In the data rows, zero lies at 4.5, halfway between 4 and 5.
Here are some points:
(3, 6, 3, 4, 3, 3, 7, 5, 6, 1, 4, 7, 5, 7, 7, 6, 6, 2, 5, 6, 2, 5, 2)
(3, 3, 7, 4, 4, 4, 5, 5, 5, 1, 4, 8, 5, 7, 7, 6, 7, 2, 6, 7, 2, 4, 1)
(3, 7, 3, 4, 3, 3, 7, 5, 6, 2, 5, 7, 5, 7, 7, 6, 6, 2, 5, 6, 2, 5, 2)
(4, 0, 7, 4, 5, 5, 4, 6, 4, 1, 4, 8, 5, 7, 7, 7, 7, 2, 6, 6, 2, 4, 2)
(3, 7, 3, 4, 3, 3, 7, 5, 6, 1, 4, 7, 5, 7, 7, 6, 6, 2, 5, 5, 2, 5, 2)
(4, 3, 6, 3, 3, 3, 4, 8, 7, 5, 7, 7, 4, 7, 7, 5, 4, 2, 3, 0, 4, 4, 6)
(6, 6, 4, 4, 2, 2, 8, 6, 7, 1, 4, 7, 5, 7, 7, 6, 5, 1, 5, 4, 2, 5, 2)
(4, 0, 7, 3, 5, 4, 3, 7, 5, 5, 6, 7, 5, 7, 7, 5, 5, 4, 3, 0, 4, 3, 7)
(5, 0, 3, 3, 4, 4, 3, 8, 6, 5, 6, 7, 5, 7, 7, 5, 5, 4, 3, 0, 4, 3, 7)
(2, 5, 4, 4, 3, 3, 7, 5, 6, 1, 5, 7, 5, 7, 7, 5, 6, 2, 6, 7, 2, 4, 1)
(6, 2, 5, 4, 3, 3, 7, 8, 7, 3, 5, 7, 5, 7, 7, 6, 4, 1, 4, 1, 3, 5, 4)
(5, 2, 7, 3, 3, 3, 5, 8, 7, 5, 7, 7, 4, 7, 7, 5, 4, 2, 4, 0, 3, 4, 5)
(2, 5, 4, 4, 4, 3, 6, 5, 6, 1, 5, 7, 5, 7, 7, 5, 6, 2, 6, 7, 2, 4, 1)
(5, 1, 6, 3, 3, 3, 6, 8, 7, 5, 6, 7, 4, 7, 7, 6, 4, 2, 4, 0, 3, 4, 5)
(4, 2, 7, 3, 3, 3, 5, 8, 7, 5, 7, 7, 4, 7, 7, 5, 4, 2, 4, 0, 4, 4, 5)
(5, 1, 2, 4, 5, 5, 5, 8, 3, 3, 5, 8, 3, 4, 8, 7, 7, 3, 5, 4, 2, 4, 2)
(7, 0, 1, 4, 5, 5, 4, 6, 4, 4, 5, 7, 5, 7, 7, 3, 6, 3, 4, 1, 4, 4, 7)
(2, 3, 7, 3, 5, 4, 5, 5, 4, 1, 4, 8, 5, 7, 7, 6, 7, 2, 6, 6, 2, 4, 2)
(6, 0, 5, 4, 3, 3, 7, 8, 7, 4, 5, 7, 5, 7, 7, 6, 4, 2, 4, 1, 3, 5, 4)
(4, 1, 3, 3, 4, 4, 4, 8, 6, 6, 6, 7, 5, 7, 7, 5, 4, 3, 3, 0, 4, 3, 7)
(7, 0, 1, 5, 5, 4, 5, 7, 3, 2, 5, 8, 5, 8, 7, 5, 6, 1, 4, 1, 4, 5, 5)
(5, 1, 3, 4, 5, 5, 4, 8, 3, 2, 5, 8, 3, 5, 8, 7, 7, 3, 5, 4, 2, 4, 2)
(6, 0, 5, 3, 5, 5, 4, 6, 4, 4, 5, 7, 5, 7, 7, 4, 6, 3, 4, 0, 4, 4, 7)
(7, 0, 0, 5, 5, 5, 5, 6, 3, 3, 5, 8, 5, 7, 7, 5, 6, 2, 4, 1, 4, 5, 6)
(7, 0, 1, 5, 5, 4, 5, 7, 3, 2, 5, 8, 5, 8, 7, 6, 6, 1, 4, 1, 4, 6, 3)
(7, 0, 4, 4, 5, 5, 4, 6, 4, 4, 5, 7, 5, 7, 7, 3, 6, 3, 4, 1, 4, 4, 7)
(5, 7, 3, 4, 3, 2, 7, 5, 6, 1, 4, 7, 5, 7, 7, 6, 5, 2, 5, 4, 2, 5, 2)
(6, 0, 5, 4, 3, 3, 6, 8, 7, 5, 6, 7, 5, 7, 7, 6, 4, 2, 4, 1, 3, 5, 4)
(5, 1, 3, 4, 5, 5, 5, 7, 3, 2, 5, 8, 3, 5, 8, 7, 7, 3, 5, 4, 2, 4, 2)
(4, 1, 3, 3, 4, 4, 3, 8, 6, 5, 7, 7, 4, 7, 7, 5, 4, 3, 3, 0, 4, 3, 6)
(5, 0, 6, 4, 5, 5, 4, 7, 3, 2, 5, 8, 4, 5, 8, 7, 7, 3, 5, 5, 2, 4, 2)
(6, 0, 5, 4, 5, 5, 4, 7, 3, 2, 5, 8, 4, 5, 7, 7, 7, 3, 5, 5, 2, 4, 2)
(5, 7, 3, 4, 3, 2, 7, 5, 6, 1, 4, 7, 5, 7, 7, 6, 5, 2, 5, 5, 2, 5, 2)
(5, 0, 6, 3, 4, 4, 3, 7, 4, 4, 6, 7, 5, 7, 7, 4, 6, 3, 3, 0, 4, 3, 7)
Then 16 other points, each followed by its number:
(2, 6, 4, 4, 3, 3, 7, 5, 6, 2, 4, 7, 5, 7, 7, 5, 6, 2, 6, 6, 2, 5, 1) 0
(5, 1, 2, 4, 5, 5, 5, 8, 3, 2, 5, 8, 3, 5, 8, 7, 7, 3, 5, 4, 2, 4, 2) 1
(2, 6, 4, 4, 3, 3, 7, 5, 6, 1, 4, 7, 5, 7, 7, 5, 6, 2, 6, 7, 2, 4, 1) 2
(7, 0, 4, 4, 3, 3, 6, 8, 7, 4, 5, 7, 5, 7, 7, 6, 4, 2, 4, 1, 3, 5, 4) 3
(4, 7, 3, 4, 3, 3, 7, 5, 7, 1, 4, 7, 5, 6, 7, 6, 5, 2, 5, 5, 2, 5, 2) 4
(2, 6, 4, 4, 3, 3, 7, 5, 6, 1, 5, 7, 5, 7, 7, 5, 6, 2, 6, 6, 2, 4, 1) 5
(6, 0, 2, 5, 5, 4, 5, 7, 3, 2, 5, 8, 5, 7, 7, 6, 6, 1, 4, 1, 4, 5, 3) 6
(5, 0, 3, 4, 5, 5, 5, 8, 3, 3, 5, 8, 3, 5, 8, 7, 7, 3, 5, 4, 2, 4, 2) 7
(4, 3, 7, 3, 3, 3, 5, 8, 7, 5, 7, 7, 4, 7, 7, 5, 4, 2, 3, 0, 4, 4, 5) 8
(5, 0, 3, 5, 5, 5, 5, 8, 3, 4, 6, 8, 4, 5, 8, 7, 7, 3, 5, 2, 3, 5, 2) 9
(7, 0, 0, 4, 5, 5, 5, 6, 3, 3, 5, 8, 5, 7, 7, 4, 6, 2, 4, 2, 4, 4, 7) 10
(7, 0, 7, 4, 5, 5, 4, 7, 4, 1, 4, 8, 4, 6, 7, 7, 7, 3, 5, 5, 2, 4, 2) 11
(7, 0, 0, 4, 5, 5, 5, 6, 4, 3, 5, 8, 5, 7, 7, 4, 6, 2, 4, 1, 4, 4, 7) 12
(4, 0, 7, 4, 5, 4, 4, 6, 4, 1, 4, 8, 5, 7, 7, 7, 7, 3, 6, 6, 2, 4, 2) 13
(5, 7, 3, 4, 3, 2, 7, 5, 6, 1, 4, 7, 5, 7, 7, 6, 5, 2, 5, 5, 2, 5, 2) 14
(6, 0, 5, 4, 5, 5, 4, 7, 4, 2, 5, 8, 4, 5, 7, 7, 7, 3, 5, 5, 2, 4, 2) 15
Which two of these numbered points are nearest to each point below, ignoring the 2 directions in which the first points spread most? Their numbers follow each, nearest first.
(7, 0, 1, 5, 5, 4, 5, 7, 3, 2, 5, 8, 5, 8, 7, 6, 6, 1, 4, 1, 4, 5, 3) > 6 14
(5, 0, 3, 5, 5, 5, 5, 8, 3, 4, 6, 8, 4, 5, 8, 7, 7, 2, 5, 2, 3, 5, 2) > 9 7
(5, 7, 3, 4, 3, 2, 8, 6, 6, 1, 4, 7, 5, 7, 7, 6, 5, 2, 5, 5, 2, 5, 2) > 14 4
(2, 6, 4, 4, 3, 3, 7, 5, 6, 1, 4, 7, 5, 7, 7, 5, 6, 2, 6, 7, 2, 4, 1) > 2 5
(6, 0, 5, 4, 5, 5, 4, 7, 3, 2, 5, 8, 4, 5, 7, 7, 7, 3, 5, 5, 2, 4, 2) > 15 8
(2, 5, 4, 4, 3, 3, 6, 5, 6, 1, 4, 7, 5, 7, 7, 5, 6, 2, 6, 7, 2, 4, 1) > 2 5
(5, 0, 3, 4, 5, 5, 5, 8, 3, 4, 5, 8, 3, 5, 8, 7, 7, 3, 5, 3, 3, 4, 2) > 7 9
(5, 0, 3, 4, 5, 5, 5, 8, 3, 4, 5, 8, 3, 4, 8, 7, 7, 3, 5, 4, 2, 4, 2) > 7 1
(2, 5, 5, 4, 4, 3, 6, 5, 6, 1, 4, 7, 5, 7, 7, 5, 6, 2, 6, 7, 2, 4, 1) > 2 5
(7, 0, 0, 4, 5, 5, 5, 6, 3, 3, 5, 8, 5, 7, 7, 4, 6, 2, 4, 2, 4, 4, 7) > 10 12
(7, 0, 0, 4, 5, 5, 5, 6, 3, 3, 5, 8, 5, 7, 7, 4, 6, 2, 4, 2, 4, 4, 6) > 10 12
(5, 0, 3, 4, 5, 5, 5, 8, 3, 4, 6, 8, 3, 5, 8, 7, 7, 3, 5, 3, 3, 4, 2) > 7 9
(3, 7, 3, 4, 3, 3, 7, 5, 6, 2, 4, 7, 5, 7, 7, 5, 6, 2, 5, 6, 2, 5, 2) > 0 2
(4, 0, 4, 3, 4, 4, 3, 8, 5, 5, 6, 7, 5, 7, 7, 5, 5, 4, 3, 0, 4, 3, 7) > 2 5
(4, 3, 7, 3, 3, 3, 5, 8, 7, 5, 7, 7, 4, 7, 7, 5, 4, 2, 3, 0, 3, 4, 5) > 8 15
(5, 0, 3, 5, 5, 5, 5, 8, 3, 4, 6, 8, 4, 5, 7, 7, 7, 3, 5, 2, 4, 5, 2) > 9 7
(3, 1, 3, 3, 4, 4, 4, 8, 6, 5, 7, 7, 5, 7, 7, 5, 4, 3, 3, 0, 4, 4, 6) > 5 0
(7, 0, 2, 4, 5, 5, 4, 6, 4, 4, 5, 7, 5, 7, 7, 3, 6, 3, 4, 1, 4, 4, 7) > 10 12
(5, 7, 3, 4, 3, 2, 7, 6, 6, 1, 4, 7, 5, 7, 7, 6, 5, 2, 5, 5, 2, 5, 2) > 14 4
(2, 7, 3, 4, 3, 3, 7, 5, 6, 2, 5, 7, 5, 7, 7, 6, 6, 2, 5, 6, 2, 5, 2) > 0 5
(3, 7, 3, 4, 3, 3, 7, 5, 6, 1, 4, 7, 5, 7, 7, 6, 6, 2, 5, 6, 2, 4, 2) > 4 2
(6, 1, 6, 3, 3, 3, 5, 8, 7, 5, 6, 7, 5, 7, 7, 5, 4, 2, 4, 1, 3, 4, 4) > 15 3
(5, 0, 3, 5, 5, 5, 5, 8, 3, 4, 6, 8, 4, 5, 7, 7, 7, 3, 5, 3, 3, 5, 2) > 9 7
(2, 6, 4, 4, 3, 3, 7, 5, 6, 2, 5, 7, 5, 7, 7, 5, 6, 2, 5, 6, 2, 5, 2) > 0 5
(6, 0, 1, 5, 5, 5, 5, 7, 3, 2, 5, 8, 5, 8, 7, 6, 6, 1, 4, 1, 4, 5, 3) > 6 14
(4, 2, 3, 3, 4, 4, 4, 9, 7, 5, 7, 7, 4, 7, 7, 5, 4, 3, 3, 0, 4, 3, 6) > 1 5
(4, 0, 5, 3, 4, 4, 3, 8, 5, 5, 6, 7, 5, 7, 7, 5, 5, 4, 3, 0, 4, 3, 7) > 2 5
(5, 0, 5, 4, 5, 5, 4, 7, 3, 2, 5, 8, 4, 5, 7, 7, 7, 3, 5, 5, 2, 4, 2) > 15 8
(7, 0, 5, 4, 3, 3, 6, 8, 7, 4, 5, 7, 5, 7, 7, 6, 4, 2, 4, 1, 3, 5, 4) > 3 15
(5, 0, 3, 5, 5, 5, 5, 8, 3, 4, 6, 8, 4, 5, 7, 7, 7, 3, 5, 2, 3, 4, 2) > 9 7
(2, 5, 5, 4, 4, 3, 6, 5, 6, 1, 4, 8, 5, 7, 7, 6, 6, 2, 6, 7, 2, 4, 1) > 2 5
(5, 0, 3, 5, 5, 5, 4, 8, 3, 4, 6, 8, 4, 5, 7, 7, 7, 2, 5, 2, 3, 5, 2) > 9 7
(3, 1, 8, 3, 5, 4, 4, 6, 4, 1, 4, 8, 5, 7, 7, 6, 7, 2, 6, 6, 2, 4, 2) > 13 8
(6, 1, 6, 4, 3, 3, 6, 8, 7, 5, 6, 7, 5, 7, 7, 6, 4, 2, 4, 1, 3, 4, 4) > 15 3
(6, 6, 4, 4, 2, 2, 7, 6, 7, 1, 4, 7, 5, 7, 7, 6, 5, 2, 5, 4, 2, 5, 2) > 14 4
(6, 0, 1, 5, 5, 4, 5, 7, 3, 2, 5, 8, 5, 7, 7, 6, 6, 1, 4, 1, 4, 5, 3) > 6 14
(7, 0, 2, 4, 5, 5, 4, 6, 4, 4, 5, 7, 5, 7, 7, 3, 6, 3, 4, 1, 4, 4, 7) > 10 12
(5, 0, 2, 3, 4, 5, 3, 8, 6, 5, 6, 7, 5, 7, 7, 5, 5, 4, 3, 0, 4, 3, 7) > 4 2
(4, 0, 2, 3, 4, 4, 4, 8, 6, 5, 7, 7, 5, 7, 7, 5, 5, 4, 3, 0, 4, 3, 7) > 5 2
(7, 0, 7, 4, 5, 5, 4, 6, 4, 1, 4, 8, 4, 6, 7, 7, 7, 3, 5, 5, 2, 4, 2) > 11 15
(4, 0, 4, 3, 4, 4, 3, 8, 5, 5, 6, 7, 5, 7, 7, 5, 5, 4, 3, 0, 4, 3, 7) > 2 5
(6, 0, 1, 5, 5, 4, 5, 7, 3, 3, 5, 8, 5, 7, 7, 6, 6, 1, 4, 2, 4, 5, 3) > 6 14
(5, 0, 3, 5, 5, 5, 5, 8, 3, 4, 5, 8, 4, 6, 7, 7, 7, 2, 5, 2, 4, 5, 2) > 9 7
(2, 5, 5, 4, 3, 3, 6, 5, 6, 1, 4, 7, 5, 7, 7, 6, 6, 2, 6, 7, 2, 4, 1) > 2 5
(4, 0, 8, 4, 5, 5, 4, 6, 4, 1, 4, 8, 5, 7, 7, 7, 7, 2, 6, 6, 2, 4, 2) > 13 11
(7, 0, 7, 4, 5, 5, 4, 6, 4, 1, 4, 8, 4, 6, 7, 7, 7, 3, 5, 5, 2, 4, 2) > 11 15
